In the data rows, zero lies at 4.5, halfway between 4 and 5.
Here is a table of points, one per row:
tensor([5, 6, 3, 1, 6, 3, 5, 4, 3, 2, 5, 2, 6, 5, 7, 3, 6, 6, 3, 4, 4, 6, 6, 3])
tensor([5, 1, 3, 5, 4, 7, 4, 4, 6, 7, 5, 5, 1, 4, 4, 3, 5, 3, 4, 4, 7, 5, 6, 5])
tensor([4, 3, 3, 3, 8, 5, 5, 3, 5, 4, 4, 5, 7, 2, 5, 6, 2, 4, 4, 1, 7, 4, 4, 2])
tensor([3, 8, 4, 5, 5, 4, 4, 5, 2, 8, 2, 7, 2, 6, 4, 8, 5, 6, 6, 7, 3, 6, 4, 6])
tensor([7, 5, 4, 5, 4, 2, 4, 6, 4, 5, 5, 4, 4, 4, 6, 3, 4, 5, 5, 3, 7, 3, 4, 4])
tensor([2, 5, 4, 6, 2, 3, 7, 7, 4, 5, 7, 7, 5, 3, 5, 3, 4, 4, 4, 3, 6, 3, 4, 4])
tensor([6, 6, 4, 2, 3, 5, 5, 6, 9, 3, 6, 4, 1, 4, 8, 6, 6, 5, 6, 5, 6, 3, 5, 3])
tensor([5, 5, 4, 6, 1, 5, 5, 5, 5, 5, 4, 3, 5, 5, 4, 2, 5, 5, 3, 6, 7, 3, 6, 6])
tensor([5, 4, 5, 5, 5, 5, 5, 4, 8, 2, 6, 5, 6, 4, 4, 5, 5, 2, 8, 7, 6, 3, 5, 2])
tensor([3, 6, 2, 2, 3, 6, 5, 4, 4, 3, 3, 4, 5, 4, 5, 7, 3, 4, 9, 5, 4, 4, 4, 5])
tensor([3, 5, 1, 4, 4, 6, 5, 7, 3, 7, 4, 4, 6, 4, 7, 6, 3, 6, 6, 3, 5, 7, 6, 4])
tensor([3, 5, 2, 3, 7, 4, 8, 8, 7, 3, 4, 3, 5, 3, 5, 5, 6, 5, 4, 6, 3, 7, 4, 6])
tensor([3, 4, 3, 6, 5, 4, 5, 6, 3, 5, 4, 4, 3, 3, 4, 4, 3, 3, 5, 6, 7, 6, 9, 5])
tensor([6, 3, 5, 4, 3, 6, 3, 4, 5, 5, 4, 4, 6, 5, 2, 2, 5, 4, 5, 2, 4, 4, 3, 5])
tensor([4, 6, 5, 0, 2, 6, 4, 7, 1, 2, 5, 4, 4, 4, 4, 4, 4, 2, 3, 4, 6, 6, 5, 1])
tensor([0, 2, 4, 5, 5, 3, 3, 4, 6, 5, 4, 3, 3, 6, 4, 4, 4, 5, 5, 0, 5, 4, 4, 3])
tensor([8, 3, 4, 6, 4, 5, 5, 6, 4, 3, 2, 2, 5, 4, 5, 5, 2, 6, 6, 5, 4, 4, 4, 2])
tensor([6, 4, 3, 4, 4, 5, 7, 5, 2, 2, 4, 4, 5, 7, 3, 7, 5, 6, 3, 7, 8, 4, 4, 5])
tensor([4, 5, 4, 5, 7, 6, 4, 2, 1, 2, 6, 5, 3, 3, 3, 4, 3, 4, 6, 8, 3, 6, 4, 6])
tensor([4, 3, 4, 6, 1, 4, 3, 2, 5, 5, 4, 5, 4, 7, 7, 6, 3, 3, 6, 3, 4, 4, 6, 4])
tensor([2, 5, 7, 6, 4, 0, 5, 5, 5, 4, 6, 6, 2, 6, 8, 5, 3, 1, 6, 3, 3, 2, 5, 4])
tensor([6, 5, 3, 3, 7, 5, 3, 7, 6, 5, 3, 5, 4, 3, 6, 4, 7, 4, 3, 1, 4, 1, 2, 9])
tensor([3, 6, 3, 4, 4, 5, 7, 2, 8, 1, 3, 4, 7, 5, 3, 5, 6, 3, 8, 4, 4, 4, 5, 6])
tensor([3, 0, 5, 4, 5, 6, 8, 6, 5, 5, 6, 2, 5, 6, 3, 6, 4, 5, 3, 6, 6, 8, 1, 6])
tensor([3, 2, 7, 5, 4, 2, 6, 2, 4, 9, 7, 4, 1, 2, 3, 6, 6, 7, 3, 5, 5, 7, 4, 1])
tensor([4, 7, 5, 3, 6, 7, 3, 3, 3, 1, 5, 3, 2, 5, 2, 3, 1, 5, 5, 3, 4, 5, 5, 1])
tensor([5, 4, 8, 6, 4, 4, 2, 5, 4, 5, 6, 5, 8, 3, 3, 3, 2, 2, 5, 6, 4, 5, 6, 8])
tensor([6, 2, 2, 7, 2, 4, 5, 7, 5, 4, 5, 5, 5, 6, 3, 4, 5, 5, 5, 6, 2, 1, 5, 4])
tensor([8, 4, 6, 2, 1, 3, 8, 5, 5, 6, 5, 7, 5, 8, 3, 7, 2, 7, 6, 3, 5, 7, 2, 6])
tensor([3, 4, 3, 5, 3, 5, 5, 2, 4, 2, 4, 8, 5, 1, 4, 6, 6, 5, 4, 5, 4, 4, 3, 3])
tensor([6, 6, 4, 6, 2, 5, 4, 3, 2, 5, 5, 5, 5, 1, 8, 3, 5, 2, 6, 4, 5, 6, 4, 6])
tensor([2, 5, 4, 5, 8, 7, 4, 6, 6, 4, 8, 3, 4, 5, 1, 4, 6, 4, 7, 4, 7, 4, 6, 3])
tensor([6, 3, 6, 4, 2, 4, 5, 7, 3, 4, 4, 3, 3, 4, 7, 0, 5, 6, 8, 3, 3, 7, 5, 4])
tensor([5, 2, 8, 6, 2, 6, 4, 3, 5, 5, 7, 2, 4, 5, 4, 7, 6, 5, 4, 5, 3, 7, 3, 3])
tensor([5, 5, 3, 8, 3, 9, 6, 3, 4, 4, 1, 2, 1, 2, 6, 4, 6, 4, 0, 3, 5, 1, 7, 4])
tensor([3, 4, 5, 5, 5, 1, 4, 3, 6, 2, 7, 4, 6, 6, 5, 3, 5, 6, 3, 4, 1, 3, 3, 6])
tensor([6, 4, 4, 7, 7, 2, 6, 2, 4, 6, 7, 4, 3, 8, 7, 5, 6, 3, 3, 3, 4, 4, 6, 6])
tensor([2, 7, 6, 4, 3, 5, 8, 6, 3, 4, 1, 6, 6, 3, 5, 4, 5, 8, 5, 4, 5, 4, 3, 4])
tensor([7, 5, 4, 6, 5, 3, 6, 4, 5, 4, 6, 4, 3, 5, 3, 1, 2, 8, 7, 6, 9, 4, 3, 5])
tensor([5, 2, 3, 6, 7, 4, 3, 3, 5, 2, 6, 8, 6, 3, 3, 4, 7, 7, 4, 3, 6, 8, 6, 4])
tensor([5, 4, 5, 5, 3, 5, 6, 6, 7, 6, 4, 4, 3, 1, 2, 2, 4, 3, 4, 3, 3, 6, 4, 5])
tensor([4, 6, 8, 9, 3, 5, 5, 5, 2, 3, 5, 3, 4, 3, 5, 5, 8, 3, 3, 5, 6, 4, 5, 5])
tensor([5, 5, 7, 5, 5, 3, 5, 1, 3, 5, 0, 4, 4, 5, 6, 2, 5, 2, 4, 6, 6, 7, 2, 4])
tensor([3, 5, 5, 8, 5, 7, 6, 6, 2, 4, 8, 8, 4, 7, 6, 4, 6, 4, 3, 2, 2, 5, 5, 6])
tensor([5, 0, 5, 5, 6, 4, 7, 2, 5, 0, 2, 8, 4, 5, 3, 5, 7, 5, 5, 4, 4, 6, 5, 4])
tensor([3, 4, 3, 4, 3, 3, 5, 6, 2, 4, 5, 5, 8, 7, 5, 5, 7, 1, 4, 6, 5, 5, 2, 2])
tensor([5, 1, 4, 3, 1, 5, 3, 4, 4, 6, 3, 4, 1, 5, 2, 7, 5, 7, 4, 7, 3, 5, 4, 6])
tensor([7, 6, 1, 6, 4, 3, 4, 5, 6, 8, 6, 4, 7, 3, 2, 2, 3, 4, 6, 8, 5, 3, 4, 4])
tensor([7, 5, 6, 3, 4, 6, 6, 4, 3, 6, 8, 4, 7, 4, 6, 8, 3, 6, 5, 6, 4, 4, 5, 3])
tensor([7, 4, 6, 4, 6, 2, 1, 7, 0, 5, 6, 5, 7, 4, 3, 5, 5, 7, 3, 2, 4, 3, 5, 5])
tensor([2, 6, 5, 3, 3, 5, 5, 3, 6, 5, 6, 4, 8, 4, 5, 3, 4, 5, 3, 5, 6, 5, 4, 3])
tensor([5, 4, 7, 6, 6, 5, 5, 3, 4, 2, 8, 4, 3, 5, 6, 2, 4, 4, 3, 5, 4, 1, 4, 7])
tensor([5, 7, 2, 5, 7, 3, 5, 2, 3, 6, 4, 5, 6, 3, 3, 3, 7, 5, 7, 5, 4, 4, 6, 1])
tensor([3, 5, 5, 5, 7, 3, 7, 3, 4, 4, 5, 4, 8, 0, 3, 5, 7, 7, 7, 4, 3, 4, 6, 7])
tensor([5, 4, 7, 1, 5, 6, 3, 4, 4, 3, 5, 7, 6, 6, 4, 5, 6, 3, 7, 7, 6, 3, 4, 6])
tensor([8, 5, 4, 6, 4, 3, 3, 5, 4, 3, 4, 3, 4, 6, 2, 7, 2, 4, 2, 3, 4, 4, 6, 4])
tensor([6, 3, 6, 4, 7, 7, 6, 4, 5, 9, 6, 3, 7, 3, 8, 6, 6, 5, 5, 4, 3, 4, 3, 4])
tensor([3, 5, 5, 3, 3, 6, 7, 5, 4, 7, 4, 7, 7, 7, 1, 1, 4, 1, 1, 6, 1, 1, 6, 5])
tensor([3, 1, 5, 3, 6, 6, 5, 3, 5, 5, 1, 4, 4, 2, 5, 5, 4, 5, 7, 6, 4, 2, 5, 5])
tensor([7, 6, 2, 6, 5, 3, 4, 5, 6, 5, 4, 3, 6, 5, 4, 4, 6, 3, 4, 5, 8, 7, 4, 4])
tensor([4, 4, 4, 5, 5, 6, 6, 6, 2, 3, 4, 0, 3, 6, 2, 3, 5, 5, 6, 6, 4, 5, 4, 5])
tensor([5, 3, 2, 4, 5, 6, 1, 7, 6, 6, 4, 5, 5, 4, 2, 8, 3, 5, 4, 5, 5, 7, 5, 6])
tensor([4, 7, 4, 2, 6, 4, 5, 3, 6, 6, 6, 4, 2, 8, 4, 3, 6, 2, 4, 2, 5, 9, 4, 7])
tensor([4, 4, 7, 8, 4, 1, 4, 5, 6, 3, 1, 1, 6, 5, 7, 7, 1, 4, 6, 4, 4, 8, 8, 7])
tensor([4, 4, 3, 5, 5, 6, 2, 2, 3, 7, 3, 5, 4, 8, 5, 3, 4, 7, 6, 2, 3, 3, 2, 5])
tensor([2, 6, 6, 4, 3, 6, 0, 4, 6, 2, 4, 3, 6, 3, 5, 7, 6, 5, 3, 6, 4, 4, 4, 4])
tensor([7, 4, 4, 1, 6, 4, 1, 5, 5, 3, 4, 7, 2, 3, 2, 2, 6, 5, 4, 4, 3, 7, 6, 3])
tensor([7, 2, 5, 2, 6, 4, 5, 2, 4, 4, 3, 6, 5, 6, 9, 2, 4, 4, 2, 5, 6, 3, 4, 8])
tensor([3, 6, 4, 1, 3, 3, 5, 3, 5, 4, 3, 6, 4, 5, 2, 4, 5, 4, 7, 4, 7, 3, 7, 4])
tensor([4, 4, 2, 4, 5, 3, 3, 4, 4, 5, 5, 2, 5, 7, 5, 8, 7, 3, 4, 1, 5, 1, 3, 5])
tensor([3, 5, 3, 5, 7, 2, 5, 4, 3, 6, 4, 3, 3, 5, 6, 6, 3, 4, 3, 4, 6, 3, 5, 8])
tensor([1, 5, 4, 4, 3, 3, 2, 5, 4, 5, 5, 2, 3, 3, 6, 4, 4, 3, 3, 6, 4, 2, 1, 7])
tensor([1, 5, 6, 4, 4, 5, 4, 7, 5, 6, 3, 5, 4, 4, 5, 4, 6, 7, 6, 7, 6, 6, 3, 4])
tensor([3, 3, 2, 7, 5, 3, 5, 5, 2, 5, 5, 6, 2, 5, 5, 6, 6, 3, 4, 4, 5, 1, 6, 4])
tensor([3, 8, 3, 6, 5, 6, 6, 4, 9, 4, 5, 7, 5, 7, 6, 5, 1, 8, 2, 5, 2, 7, 4, 4])
tensor([5, 5, 3, 5, 4, 6, 5, 4, 5, 4, 3, 5, 4, 1, 3, 6, 1, 1, 2, 3, 3, 5, 2, 3])
tensor([6, 6, 7, 3, 3, 3, 5, 2, 6, 5, 7, 2, 5, 5, 2, 8, 5, 6, 4, 6, 2, 6, 5, 6])
tensor([3, 4, 4, 5, 4, 4, 4, 6, 3, 5, 6, 4, 2, 3, 5, 4, 2, 4, 6, 3, 4, 2, 2, 6])
tensor([3, 2, 5, 1, 4, 4, 5, 5, 4, 5, 4, 5, 4, 3, 6, 3, 4, 1, 4, 6, 4, 6, 9, 4])
tensor([6, 4, 5, 4, 8, 3, 4, 7, 5, 5, 5, 7, 4, 6, 4, 8, 4, 5, 4, 6, 4, 3, 3, 3])
Along one direction, these points spread out more than along any other. Take the direction at right angles to it along which they spread out most. Go by this last direction. For each point below, how far along it does it lie, from 0 to 99? 50 is the average, and the first point above lies past it. One standard deviation of the points above along it is 16.
tensor([4, 4, 5, 1, 7, 4, 3, 5, 7, 4, 4, 4, 6, 4, 7, 7, 3, 6, 1, 7, 4, 5, 5, 4]) 37
tensor([7, 5, 5, 3, 3, 5, 6, 3, 6, 7, 7, 3, 2, 5, 5, 7, 6, 5, 6, 5, 3, 5, 6, 4]) 28
tensor([6, 4, 6, 6, 4, 6, 3, 2, 4, 6, 3, 6, 7, 4, 4, 4, 4, 2, 6, 3, 7, 6, 1, 4]) 52
tensor([4, 5, 3, 5, 3, 3, 4, 5, 4, 3, 6, 6, 3, 1, 4, 4, 2, 5, 3, 1, 4, 3, 4, 9]) 54
tensor([4, 8, 9, 5, 7, 6, 6, 8, 6, 4, 2, 4, 3, 4, 3, 6, 7, 5, 3, 4, 8, 3, 2, 4]) 55
tensor([6, 6, 4, 4, 4, 5, 2, 4, 4, 6, 5, 5, 6, 5, 5, 5, 6, 6, 6, 3, 2, 6, 5, 5]) 37
tensor([4, 2, 7, 6, 9, 5, 3, 7, 4, 6, 4, 5, 4, 4, 7, 2, 1, 5, 6, 7, 4, 3, 5, 3]) 54
tensor([6, 5, 4, 4, 5, 6, 7, 8, 5, 4, 3, 3, 6, 5, 4, 5, 4, 3, 6, 2, 2, 3, 5, 2]) 59
tensor([5, 4, 7, 4, 6, 3, 7, 5, 4, 6, 3, 5, 4, 4, 2, 4, 4, 6, 3, 3, 4, 3, 9, 4]) 51
tensor([7, 6, 3, 6, 7, 4, 4, 8, 5, 4, 4, 8, 4, 5, 5, 4, 4, 2, 6, 7, 3, 7, 4, 3]) 54
tensor([3, 4, 5, 5, 4, 5, 3, 4, 5, 5, 4, 4, 6, 6, 4, 2, 6, 4, 6, 4, 3, 6, 6, 3]) 59
tensor([5, 7, 7, 3, 5, 7, 5, 2, 4, 6, 4, 6, 4, 7, 4, 4, 3, 5, 4, 4, 7, 4, 6, 3]) 52
tensor([5, 5, 3, 5, 7, 1, 4, 4, 3, 3, 1, 2, 4, 4, 5, 3, 5, 4, 2, 6, 1, 6, 1, 1]) 54
tensor([5, 5, 3, 7, 1, 6, 0, 5, 6, 4, 3, 6, 6, 6, 7, 2, 4, 8, 1, 7, 5, 3, 7, 4]) 56
